(in the rows, 128 means zero)
Each row of D is roughly a mix of the hidden directions of one of several groups; one row fits no group.
D (143 x 10):
[[ 90 105  98 143 141 116 118 204  97 115]
 [134  72  81  86 115 148 175 110 133 139]
 [149 104 152 182  97 123 118  79 134 177]
 [125 167 144 130 124 150 124 207 166 145]
 [142 102 109 111  72 126 182  83  99 136]
 [109 102  99 118 102 170 124 107 102  58]
 [156  67 149 149 123 136  78 118 145  83]
 [136 153 145  85 111 129 169 175 153  75]
 [120 144 207 141 157  97 129 140  96 153]
 [118 178  92 111  99 131 148  67 154 106]
 [ 92  47 112 133  99 129 128 136 127  93]
 [ 74 116 106 153 171 108  96  87 147  98]
 [118 111 144  74  93 107 152 108  64 124]
 [130 167 175  99 130 148 177 174 133 158]
 [111 128 184 118 104 172 179 133 164 149]
 [183 114  82  95 120 104 141 102 123  79]
 [101  81  86 144 186 157 125 146  99 122]
 [150 150 147 114  48 104 124 109 133 167]
 [145 128 129 104 195 129 115 173  79 149]
 [110  89 135 132 202  93  96 131 137 154]
 [185  54 124 108 129 103 121 110 134 141]
 [155  54 115 111 113 126  84 111 140  94]
 [122 158 175  78  88 131 154 132 130  79]
 [112 120 158  96 187  92 120 113  90  89]
 [ 76 103 151  68 166  92 126 120 132 133]
 [129 135 121 184 126  99 130  67  87 158]
 [147  53 154 137  98  97 164 116 111 129]
 [101 167  77 138 160 139 137  80 153  92]
 [125  71  82 160 115  93 148  91 154 143]
 [194 168 135 110  89 128  85 149 112 132]
 [ 94 138  54 122  79 135 156 126 112 131]
 [174 143 106 125 159 101 120 111 142  55]
 [147 117 173  71 120 116 155 186 133 114]
 [117 167 163 138  80 142 103 142 129 191]
 [126 146  88  85 124 177  97  74 131 109]
 [117 170 162 111 178 174 163 151 153 133]
 [114 127 194  74  98  91 142 111 127 117]
 [105 170 151 149  78 159 105 123 117  74]
 [141  91 127 158 113 156 159 184 168  93]
 [ 90 168 147 156 152  98  77  92  99 134]
 [163  90  99 173  98 141 124  67 132 133]
 [ 68 120 169  77 167 104 135 133 140 135]
 [130 141  76 101 147 171 148 147 183 100]
 [ 71  84  91 161  97 153 132  97 125 139]
 [153 135 122 117 143 129  77 135  65  76]
 [163 114 103 180 123 137 140 198 131 151]
 [133 172 145 164 100 164 127 168 107  76]
 [125 197  70 116 155 133 116 141  96 124]
 [162 193 100 117  75 158 147 135 130 122]
 [111  45 175 107 137 112 123 140 136 135]
 [ 94 113  76  90  89 118 149  83 101 128]
 [138  88 139 158 139 118 105  65 137 182]
 [200 159 105 100 118 140 160 148 148 156]
 [ 72 157 126 112  88 159 161  96 143 164]
 [143 124 132 160 167 102 127 160 161 197]
 [108  93 123  77 150 159 168 135  94  85]
 [147 103 106 171 154  95 119  99 150 190]
 [134 124  80 131 182  81  89 107 106 109]
 [146 114  76 181 147 172 120 173 125 134]
 [126 140  95  62 174 127 175 110 123 116]
 [169 137  99 196 118 130 123 139 122 182]
 [ 96  96  92 133 147 198 129 144 115  92]
 [113  93 139 171 121 120  98  62 123 168]
 [183 115 121  91 166 105 144 137 121  70]
 [158 132 174 112 144 164 188 163 155 129]
 [ 98 130  70 130 108 118 188 161 122 156]
 [108 158  97 127 138  81 119 184  81 147]
 [129  87 135 131 157  93 160 149 138 199]
 [126 139 104 198  90 103 142 177 124 138]
 [176 145 178 178 128 162 125 164 143 120]
 [ 93 119 138  92 130 142 108 184  71 101]
 [ 87  94 134 127 138 128 130  65 173  92]
 [122 144  84 107 111 175 139 139 124 198]
 [132 125 154 139 179 126  56 154 156 111]
 [ 75 107 131 135 159 126 143  56 138 102]
 [124 174 103 116 151 154 192  99 107 100]
 [163 184 159  83 104 150 147  93 137 112]
 [169 118 176 162 139  99 132  95  87 166]
 [ 71 107 128 145 151  94  88  81  97 132]
 [159 118 131 117 160 102  61  75 121 142]
 [105 130 148 109 175 125 123  53 105 151]
 [ 84  79 112 154 160  95  97  91 125 156]
 [132 103 178 124  79 120 150 121 155  69]
 [174 122 139 108 160 127  56  92 140 125]
 [127 157 179 134  87 101 148 103 182 105]
 [ 72  90 146 148 189  98 116 140 127 142]
 [ 83 129 111 122 121 112 142 197 119  76]
 [113 180 100 171  96  81 106 145 103 143]
 [152 122 135 133 101 130 128 104  58  69]
 [121 152  73 136 136 162 153  97 125  66]
 [121 100 108 174 205 102 122 135 144 120]
 [138 168  66  94 155 119 144  82 120 109]
 [151 112 154 106  93 131 184 134 189 108]
 [118 173  64  88 126 137 141 175 136 124]
 [111  97  81  79 115 171 170 117 104 126]
 [137 149 168  97 112 117 132  47 147 134]
 [115 146 162 123  82 144 132 148 135 204]
 [144 109 193 130 191 114 132 101 113 107]
 [167 112 141 177 133 148  91 157 185 143]
 [126 143 114  97 135 139 146 210 118  88]
 [147  98 134 161 136 128 118  56 161 168]
 [146  81 129 100 121 142 109 150  61  89]
 [139 160 152 136 134 114 206 150 120 169]
 [ 79 101 102 123 149 110 143 176 152  76]
 [ 99 116  54 133  74 128 107 107 130 121]
 [107 123 147  56 148 158 116 150  98  88]
 [142 180 141  66 123 154 130 155  92 103]
 [147 120  65 112 184 125 120 134  88 156]
 [105 126 155 104 103 165  98 145  57 114]
 [160 197 138 135 111 111  88 132 134 174]
 [106 133 181 156 129 107 197 143 108 147]
 [189 135 139 109 131 119  82 167  79 127]
 [149 152 144 120  96 206 123 138 100  95]
 [137 116 111 147 100 136  98 201 159  90]
 [147 173 149 108 146  74  86  94 122 159]
 [132 153 152  82 160  85 148 147  79 158]
 [174  73 173 140 113 134 137 160 137 167]
 [211  93 137 115 132  97 106 116 136 147]
 [127 148 152  99 215 121 141 147 146 114]
 [131 105 146 183 117  86  84 105 110 170]
 [156 126 163 158  89 118 140  66 161 155]
 [102 137 132 170  68 111 171 169 110 114]
 [123 163 108 113 148 134 184 115 193 153]
 [ 71 185 115 122 159 139 125  85 107 146]
 [100  74 153 138 151 132  68 127 139  87]
 [136 101 128 156 117 135 167 121 204  93]
 [138 102 138 118 128 147 125 102  99  42]
 [165 152 189 136 164 119 140 166 125 168]
 [105 144 167 104 122 190 118 160 101  86]
 [104 162  88  86  76 147 160 154 107 119]
 [107  81  97 116 124 154 166 186 158 114]
 [155  87 139  95 157 164  78 110 158  98]
 [139 171 110 118 101 116 141  74 163  74]
 [ 99 104 114 129 180 146 187 138 174 134]
 [130 133 211 152  99  93 111 143 143 132]
 [ 75 120 122 115 179 100 129 104 170 168]
 [127 138  74 111  67 123 105 176 127 152]
 [174 136 111  76  97 121 148 104 123  72]
 [136  79 112 113 193 100 114 143 136 173]
 [ 94  93  86 160  87  80 141 147 104 136]
 [201 134 114 155 169 149 124 146 166 135]
 [ 85 110  68  72 107 117 135 101 123 119]
 [165  46 103 104 136 107 118 115 138 141]]
In each list below, one row fits none of the groups, and each other row fits one group, some only roughly. Which row is it?
    k277: [ 91 130 126  99 161  99 151  84  98  74]
    k702: [145 152 181  97 135 145 179 140  85  99]
    k915: [117 130 167 109 192 166  89 128 158 109]
    k290: [119 114  78 149  97  73 110  89 159 144]
    k521: [ 91 180  67 147 145 113 126 154 120  96]
    k166: [138 163 173 139 185 133 138 174 164 137]
    k864: [145 164 101 173  70 142 128 130  82 113]
    k230: [116 153 195 178 178 135 134 131 138 124]
    k791: [155 209 112 141 123 144 106 128 167 147]
    k824: [149 141  79  95 145 138 176 122 153 182]
    k525: [194 157 119 104 120 163  93 144 163 106]
    k374: [145 116 122 146 178 117 164 155 190 162]
    k20: [142 102 100  74 164 138 133  69 137 156]
    k208: [151 142 154 102 116 144 159  76 186  98]

k290
    k371: [126  96 108 201 107 158 145 154 153 104]
    k178: [191 127  67 131 118 152 156  95 136 125]
    k598: [110  89 125  84 141 129 170  61 119 119]
    k476: [115  81  87 160 101 104 109 180  98 134]
    k578: [106 147  52 152 107 112  90 156 142 136]
    k573: [135  57 126 142  72 149 112 143 107 102]
    k197: [195 107  89 101 166 122 141  94 142 139]
    k396: [118  57 144 123 172 145  95 133 160 103]
    k319: [117 129 126 145 179 122 169 144 194 160]
    k635: [ 72 147  76 154  90 144 126 119 166 141]
    k883: [127  64 187 125 117 142 113  85 144 139]

k476
    k759: [ 99 210 120  93 118 148 137 144 124 102]
    k751: [ 64 171 112 128 166 128 123 153 170 111]
    k752: [162 155 166 153  99 136  78 155 141  82]
    k833: [126  38 115 146 139 129 127 148  94 125]
    k591: [102 139 168 157  71 169 122 167 147 110]
    k473: [160 111  98 111  90 123 196 160 142 153]
    k91: [144 171  71 165 131 162 164 100 148 131]
    k758: [108 134 130  94 149 112 138  53 171 104]
    k23: [174 114 118 160 138 181 143  95 178 139]
    k424: [ 81  82 172 133 107  89 112 125  89 145]

k759
    k411: [142 101 201 121 117 131 110 185 144 137]
    k224: [ 87 135  73  99 105  82 103 133  90 132]
    k855: [134  90 160 112  68  76 129 105 105 113]
    k996: [148 142 166 126  90 151 207 136 123 126]
    k556: [151 123  61 119 103 103  76  95 116 138]
    k925: [131 103  72  95 132  90 157 136 131  72]
    k793: [168  76 166  98 130 151 117 161 167 105]
    k554: [128 206 172 134 135 137 144  97  99 138]
    k809: [ 58 137 114 106 103 138 103 167 148  90]
    k708: [143  79 161  92 147 110 103 150 168 172]
    k785: [106 123 124  93 123 155 149  47  99 125]
    k914: [153 168 130 160 117  77 167 164 114 165]
    k359: [156 161 124 142 199 121 133 151 179 124]

k925
    k604: [ 76 123 141 123  66 150 143 107 102  85]
    k801: [ 95  68 128 181 103 121 113 162 102 136]
    k818: [ 65 125 101 135 111 177 157 121 159 160]
    k494: [ 96 161 114 159  88 157 137  68 142 156]
    k416: [ 71 123 115 149  98  88  81 135 132 169]
    k612: [173 101 133 133 142 109  48 117 137 111]
    k627: [ 88 142 145 164 200  95 112 114 132 114]
    k134: [130  84 156  83 161 118 160  72 119 118]
    k167: [ 95 192 128 171 145 150  99 102 160 131]
    k53: [170 122 159 116 120 131 119 185 131 192]
    k629: [118  95 170 116 165 177 147 167 161 105]
    k749: [193 116 148 110  84  82 145 140 149 145]

k494
    k425: [142 122 123 191  94 157  99  84 110 160]
    k270: [ 97  52 159 131 110 122 163 143 120  99]
    k312: [ 87 123 104 157 152 151 155 127 161 194]
    k406: [125 121 170 135  83 163 108 151 121  63]
    k672: [117 125 181 113 167 125 180 162 161 102]
    k58: [115 109  90 214 118 137 110 115 124 147]
    k558: [ 49  71 111 138 125 115 141 123 117 116]
    k192: [173 153 110 126 123 201 148 119 152  97]
    k114: [ 75 125  74 111 115 143  99 169 100 102]
    k991: [138 176 142  66 135  92 127  95  96 148]
    k220: [158 135 124 121 162  79 150 101 112 194]
    k675: [185 122  56 116 153 138 143 105 146 127]

k114
    k975: [167 157  55 103 161 127 117 103 112 123]
    k577: [148  81 157 138 105 172 127 190 106 125]
    k757: [ 93  91 157 142  96 145 144 157 145  64]
    k569: [ 75 141 117 100 184  96 107 129 118 171]
    k152: [ 89 132 137 123 112 112 156 124 132 214]
    k87: [162 109 131 138  68 122 190 164 123 129]
    k463: [ 72  74 107 125 119 164 126 146 142  84]
    k874: [134 115 148 157  78 109  71 150  81 125]
    k844: [168 170  92  98 162 107 150 179 135 140]
    k332: [ 71  85 122 144 138 102  91 138  82 151]
    k343: [131 184 111 123  79 118 101  95 108 174]

k569
    k247: [144  80 132 120  77 150  96 100 127  74]
    k31: [131 159  50 118 126 103 103 109 117 166]
    k446: [114  64  98 140 183 103 163 128 141 131]
    k142: [ 86 127  76  92 144 152 113 172 139  89]
    k867: [ 94 157 146 127 152  98 178  77 165 112]
    k403: [163 168 149 120 182 139  89 166 103 107]
    k347: [162 133 115 136  94  74 133 107 173 176]
    k253: [128  79  76 116  80 121 121  87  96 135]
    k597: [109 106 103 149 161  66  84 125 121 167]
    k796: [ 99 134 110 133 159  75  66 162 113 141]
    k320: [135  95  58  97 127 114 135  74 142 119]

k142
    k478: [111 108 161 117  67 127 104 118  66 110]
    k14: [124 118 148 162 174  91 100 190 149 136]
    k180: [ 94 114 145 123 160 150 170 132 164  64]
    k972: [134  76 190 122 148 124 156  81 111 126]
    k138: [159 140 128 112 116 157 102  69  85  84]
    k610: [117 163 142  95 155 144 175 122 182  89]
    k800: [104 131 144  83 144  95 147  81 181 100]
    k779: [ 97  76  80 113 143 172 123 142  86 137]
    k21: [141 197 182 113 127 100 146 125 158 142]
    k830: [127 126 142 142 136 111  35 126 131  98]
    k517: [151 169 182 119 137 140 191 132  98 135]
    k453: [125 132  84 109  63 132 116  96  85 156]
    k628: [ 84  81 120 178 123 147  87 111  94 136]
    k35: [120 136  73 120 174 132 104 108  85  82]

k138
